Rotation paths and how fast each direction turns (degrees per step):
Each turn is a multiple of 5 degrees from 10 to 175, or 0.
Each row of a path follows its step; steps can be skipped.
Path 1:
step 0: 359; 307; 300; -53; 85; 31; 61; -163; 255; 220; -252; 17; -98; 130; -64; 246; 388; -20; -267; -4; 440; -176; -264; -64; -14; 84; -16; 425; -51; 202
step 1: -188; 248; 391; -88; 141; -213; 342; -34; -56; -2; -15; -263; -131; 520; -136; -222; 254; 262; -168; -22; 147; 70; 160; -40; 116; -70; 394; 227; 228; -107
step 2: -231; -71; -196; 177; 463; -26; -69; -62; -64; -126; -33; -220; -4; -42; -117; -588; 29; 150; 56; -115; 150; -47; -397; -164; 327; -53; 164; 149; 76; -422
step 3: -91; 291; 87; 212; 318; 216; -388; 98; 151; -134; 42; 206; -377; -158; -301; -171; 300; -350; -114; 26; 249; -140; -289; -146; 40; 138; -293; -88; 138; -18
step 4: -332; 409; 288; 73; 61; 52; 528; 220; 220; 290; 43; 315; -1; 58; 26; -68; 306; -324; -47; 108; 229; -251; 85; -241; -42; 15; 119; -123; -65; 108
step 6: 154; -22; -169; 625; 141; -13; -162; 117; 180; 154; -261; -148; -155; 201; -284; -188; 94; 231; 304; -227; 290; 107; -306; -9; -41; -88; -264; 125; -179; 158
step 7: 282; 292; 171; 358; -97; 172; 122; -19; 463; 18; -88; 65; -477; 155; -84; -120; 226; 136; -125; 246; 281; -67; 329; 78; 229; -113; -138; -98; -72; -238
step 8: 29; 454; -226; 28; 290; 50; 344; -63; 28; 120; -60; -9; 235; 193; 59; 58; 185; 70; -470; 146; 73; -178; 46; -12; 322; 106; 199; 224; -327; -395
step 9: 50; 126; -104; -18; 306; 25; -226; -340; -90; 28; 22; -123; 245; 414; -261; -164; 317; -159; -250; -245; 434; 242; -297; -2; -24; 105; 197; 284; 23; 137
step 10: -131; -141; 340; 386; -105; 72; 93; -106; 143; -105; -11; 70; -318; 203; -252; -359; 383; 94; 9; 5; 165; -241; -352; -18; -40; -112; 309; 196; 374; 95
step 11: -96; 254; 79; -222; 279; 2; 82; 298; 290; -87; -74; -140; -162; -93; -114; -242; 181; -31; 139; 364; 82; -424; -75; -335; 322; -295; 82; 146; 168; -356
34; 96; 33; -28; -10; -207; -113; 5; 19; 134; -97; -70; -113; -69; 105; -46; -10; 217; 103; 11; -19; -3; 95; -41; 96; 58; -15; 94; 19; 86 -> 65
98; 50; -51; -63; 147; -95; -148; 59; 49; -40; -68; -21; 164; -43; -39; 55; -91; -17; -55; 10; -140; -90; -209; -5; 52; -71; -58; 61; -100; -64 -> 120
-59; 154; -142; -67; -69; -117; 75; 41; 25; -128; 25; -72; 81; 66; 44; 76; -17; 26; 127; -98; 69; -155; 65; 38; -9; 29; 91; -79; 67; -172 -> 110
90; 2; -31; 48; -97; 168; -66; 85; 129; -91; -10; 22; -137; -107; 65; 107; 2; 24; -16; 165; 71; -192; -37; -127; 24; 41; -58; -17; 62; -8 -> 95
-9; -17; 127; 45; -47; -82; 43; 63; -176; -86; 89; -22; 133; -19; -82; 45; 21; 44; 39; 219; 68; 9; 61; -95; 177; -29; 49; -30; -133; -8 -> 110
-56; -52; -38; -32; -29; 41; -46; 106; -20; 69; -28; 220; 15; -18; -86; 4; -46; -7; -28; -91; 55; -3; 103; 99; 249; 11; -135; 67; 88; -124 -> 80
Path 2:
step 0: -41; -120; -208; 309; -142; -106; 294; 277; -15; 92; -258; 245; -30; -373; -272; 361; -26; -5; -227; 184; -263; -292; -129; -312; -158; 207; 264; 239; -4; 16
step 1: -73; -10; -367; 347; 216; 309; 84; 250; 32; 76; 477; -91; -388; -154; -67; 113; -114; -81; -52; -149; -283; -386; -86; -193; 59; 59; 273; 169; -114; 231
step 2: 383; -397; -264; 294; -41; 100; 115; -117; 295; -311; 252; -136; -322; -327; 109; -49; 193; -38; -103; -92; -258; -142; -332; 28; -143; -220; -12; -129; -211; -76
step 3: 90; -56; -69; 291; 156; -80; 243; 183; -416; -143; -10; 46; -368; -614; 243; -43; 330; 5; -51; 107; -119; -138; -63; 273; 11; -94; -312; -182; 143; -15
step 4: 95; -18; -228; -47; 19; 91; 46; 366; -361; 49; -80; 198; -3; -389; -169; 2; 187; -172; -313; 101; -296; 113; -252; -99; -108; -319; 315; -222; 456; 61
step 5: 39; -154; -661; -133; -220; -148; 115; 390; -171; 337; 109; 62; -317; -9; 18; 142; -255; 118; -231; -37; -41; -171; -300; 98; -229; 0; 139; -70; 99; 212
step 6: 287; -174; -395; 459; 234; 16; -177; 250; -82; -168; -136; -69; -55; 58; 245; 299; -240; -10; 62; -263; 31; -197; -308; -32; -276; -267; 43; -98; -112; 333
step 7: 25; -278; -272; 397; -147; -1; 236; -2; -119; -359; -176; -102; -134; -224; 147; 124; -130; -303; 331; -128; 102; -407; -225; 4; 24; -73; -5; -169; 389; -265
step 9: 61; -64; -433; -370; -65; -229; 69; 393; -7; -66; 24; -34; -58; -7; 29; 301; 487; 39; 140; -149; -218; 122; -541; -172; 29; 33; -33; -258; 86; -56
step 10: -114; 235; -461; -79; 60; -216; -302; 409; 42; -119; 136; -191; 64; -256; 110; 7; 24; 152; 341; 83; 119; -193; -285; 113; -213; -93; -181; -174; 218; 432
step 11: 102; 141; -366; -255; 218; -128; -224; -116; 102; -264; -349; 101; 25; -225; 74; -41; -90; -237; 27; -195; 250; -474; -214; -82; -387; -291; 113; -110; 253; -39
-44; -102; 54; 5; -44; -29; -145; -37; -31; -66; 95; 242; 95; 61; 30; -128; -93; 25; -86; -34; 17; 29; 21; -120; 135; 104; -147; -34; -11; 8 -> 0
127; -122; 13; 106; 3; 73; 25; -23; 36; 113; 72; 56; -115; 45; 79; 131; 22; -104; -166; 106; 73; 83; 78; 81; 41; -32; -12; -92; 150; 102 -> 25
-53; -123; -69; 91; 138; 146; -21; 41; 102; 50; -17; 103; 18; -1; -71; 74; -145; 13; 49; -52; 205; -63; 21; -21; -144; 53; 56; 104; -44; -94 -> 65
-54; 188; 54; 114; 102; 158; -32; 108; -120; 34; 158; 32; 46; 38; 97; -65; -22; 103; 78; 21; 20; -18; 71; 59; 6; -134; 7; -18; -57; 141 -> 160
-83; 91; 28; 62; -43; 81; 42; -43; -36; -221; -254; 146; -68; -43; 29; -58; 45; -35; -23; 111; 54; -55; 125; 41; -42; -37; -18; -22; 79; -37 -> 90
Path 3:
step 0: -281; 104; -314; 199; -271; 127; -82; -401; 298; -82; 19; -34; 115; -2; -7; -331; -193; 419; 23; 89; -12; 329; 388; -139; 32; 142; 19; -429; 10; -389
step 1: -85; 321; 87; -252; 118; 115; -266; -217; -194; -125; 89; 73; -226; -50; -325; 68; 306; -26; 41; 323; -116; -217; 134; 380; -66; 48; -89; -89; 749; -38
step 2: 294; -310; -42; -217; -70; 68; 506; 245; -185; 231; -324; 212; -269; 44; -151; 13; -6; -309; -156; -19; -167; -50; 384; 126; -185; 273; 171; 452; -18; -183
step 3: -60; 197; -73; 319; 21; 321; 12; 343; 335; 57; -104; -233; -150; 257; -66; -129; 9; 367; 74; -356; -363; 472; 95; -159; 263; -120; 250; 23; -137; -300
step 5: -19; -145; -160; -146; -393; 223; 183; -111; 36; 281; 0; 335; -31; -443; -58; 73; 50; -169; -218; 498; -229; -510; 356; 53; 227; -92; 33; 96; 61; -66
step 6: -126; -100; -223; 310; -140; 211; 71; 54; 427; 103; 143; -234; -153; 383; -338; 112; -50; 108; -192; -37; -54; -16; 94; -146; -387; 463; 267; 106; 239; -425
step 7: 240; 318; 313; -187; 396; -64; -465; -54; -178; -117; -154; 150; 56; -60; -212; -67; 298; 393; 33; -262; -212; 353; 290; 158; -81; 221; -13; 131; 77; -299
step 8: 265; 124; 10; -391; -256; -9; 443; 185; -243; -203; -78; 235; -451; -199; 240; -284; -82; 2; 179; 214; -285; -55; 181; -211; 214; -298; -103; 43; 107; -256
step 9: -166; -6; -511; 87; 253; 419; 184; -240; 439; 332; 38; -273; -293; 147; 90; -88; -264; -62; -319; 31; -12; -39; 149; 95; 255; -237; 213; 112; 159; -156
step 10: -89; 149; -57; -314; -152; -104; -228; 124; 117; 68; 191; -111; 405; 121; -449; -36; -68; 407; -201; -109; -133; 45; 435; 497; 28; 362; 109; -164; 127; 110
step 11: 310; 186; 253; -192; -78; -84; -6; 375; -47; -91; 180; 248; 14; -270; -200; 340; 272; -164; 92; 324; -504; -145; -104; -192; 125; 89; 145; 351; 182; -347
-67; 74; 7; 96; -95; -52; 43; 92; 47; -74; 8; -81; -110; 111; -100; 77; -23; 63; 127; 87; -121; -77; -136; -161; 40; -91; 15; -68; 159; 12 -> 140
-180; -26; -49; 102; -71; 37; 111; -79; -75; -42; -64; 69; -73; -5; -71; 17; 241; -91; 76; 21; 15; 197; 32; 42; 40; 63; 32; -36; -19; 95 -> 10
-25; 50; 70; -60; -164; 170; -209; 57; -27; 75; 8; 33; -139; 53; -4; 59; 131; 40; -103; -67; 68; -35; -54; 56; 2; -180; 4; 0; -62; 8 -> 175
-44; -19; 10; -6; -90; -149; 44; 28; -85; 5; -10; 56; -110; -129; 78; 2; -34; -93; 112; 81; -19; -140; -18; 108; -36; -74; 205; 154; -90; -84 -> 115
52; -2; -46; -6; -51; -187; -37; -165; -121; 61; -203; -25; 20; 105; -87; 145; -48; 84; -93; 18; -13; 8; 118; -69; 67; -76; -8; 58; -69; 47 -> 140
-117; 10; -112; 56; 129; -15; 73; 135; -9; 237; -58; 3; -55; 24; -42; -83; 4; 165; -77; 58; 90; -19; -66; -56; -86; 46; 95; -67; -110; -16 -> 110
Path 4:
step 0: 77; -186; -233; -128; -75; 377; 173; 96; 164; 217; -243; -615; 93; 100; 70; -162; 185; -271; -272; 215; 309; -102; 81; -136; 53; 323; 211; -85; -42; -260
step 1: 303; -327; -19; 316; 331; 89; 99; 81; 215; 325; -374; 236; -263; -117; 288; -248; -44; -175; 179; -124; 153; 48; 180; -337; -22; 171; 363; -63; 75; 101
step 2: 58; -117; -37; 28; -101; 312; 27; -234; 132; 270; -208; 24; -415; -322; -72; 68; -226; 104; -60; 118; 2; 352; 136; 246; -160; 553; -3; -270; -175; -356
step 3: -46; 193; -229; -213; -65; 417; -45; 221; 63; 445; -550; -155; -109; -95; -101; 75; 121; -164; -187; 208; 121; -19; 199; -228; -103; -48; 242; 178; 329; -293
step 4: 448; 273; -149; 120; 137; -58; 256; -198; 349; 54; -401; -30; 93; -103; 318; -223; -82; -221; 59; 29; -194; -21; 205; -255; -306; 273; 361; -91; -140; -76
step 5: -114; -56; -105; 199; 322; 473; 351; -221; 47; 418; -232; -362; -217; -298; -66; -138; 11; 25; 149; -28; 74; 172; 116; 60; -167; 63; -209; -437; -66; -85
step 6: 317; 61; -81; -19; 228; 111; -45; 25; 222; 300; -433; -178; -367; -213; -383; 60; -8; -389; 85; 103; -5; 131; -108; -162; 314; 88; 91; 330; 72; -350
step 7: -168; 92; -23; -104; 1; 253; 131; -164; 502; 96; -509; 247; 143; -14; 191; 110; -49; -59; 403; 91; -361; 207; 21; -223; -137; 151; 280; -169; -71; -276
step 8: 57; -17; -309; -34; 114; 40; 367; 70; 135; 356; -255; -581; 87; -157; -7; 70; 269; 171; 100; -15; 197; -53; -235; 49; -252; 240; 108; -272; -73; -422
step 10: 52; -255; -19; -13; 65; 251; 262; -151; 176; -46; -406; 169; -425; -88; 398; 107; -85; -2; 313; -87; 106; 448; -49; 71; 108; 307; 279; -95; -131; -297
step 11: -7; 33; -34; -222; -113; 286; -137; 427; 259; 466; -259; -100; -166; -116; -136; -19; 159; 113; -122; -86; 52; 87; -72; -70; -242; 370; 10; -292; 194; -524
-4; 62; -66; -209; -60; 24; -163; 60; 56; -19; 35; 108; -117; 26; -11; 124; -95; 10; 120; 63; 19; 142; 84; 7; 3; -78; -59; 64; -18; -166 -> 90
3; 73; 140; 14; 31; 61; -54; 56; -14; 48; 65; 9; -93; 27; 145; -82; -24; 57; -117; 47; 85; 34; 160; 124; -132; 147; 63; 136; 127; 55 -> 35
70; -63; 100; -165; -22; -24; -46; 138; -30; -15; -84; 3; 89; 31; 72; -31; -106; 92; -54; -104; 78; -35; 31; 72; 234; 49; 30; -179; 9; 18 -> 25
-167; -105; -11; -53; -41; 80; 42; 13; -41; 27; -82; -119; -72; -80; 202; 143; -14; -27; 77; 95; 1; -26; 0; 39; 12; -161; 20; -9; 60; 182 -> 155
48; 1; 10; 58; 176; 64; -125; -114; 34; -96; -16; 37; 26; 126; 98; 185; -95; -69; -54; -134; -28; -59; 15; -127; 18; -30; 169; 48; 17; 6 -> 125
0; -216; 64; 4; 46; -71; 15; -16; 15; 0; -27; 127; 7; 103; 40; 126; 132; 67; -7; 208; 145; -113; -5; -63; -23; 100; -69; -4; -42; -77 -> 40
-132; 27; 127; 90; -139; 31; -93; 8; -1; 30; -142; 127; -83; -76; -94; 99; -22; 70; -48; -13; -133; -30; -180; 34; 67; 109; 49; 56; 82; -32 -> 85
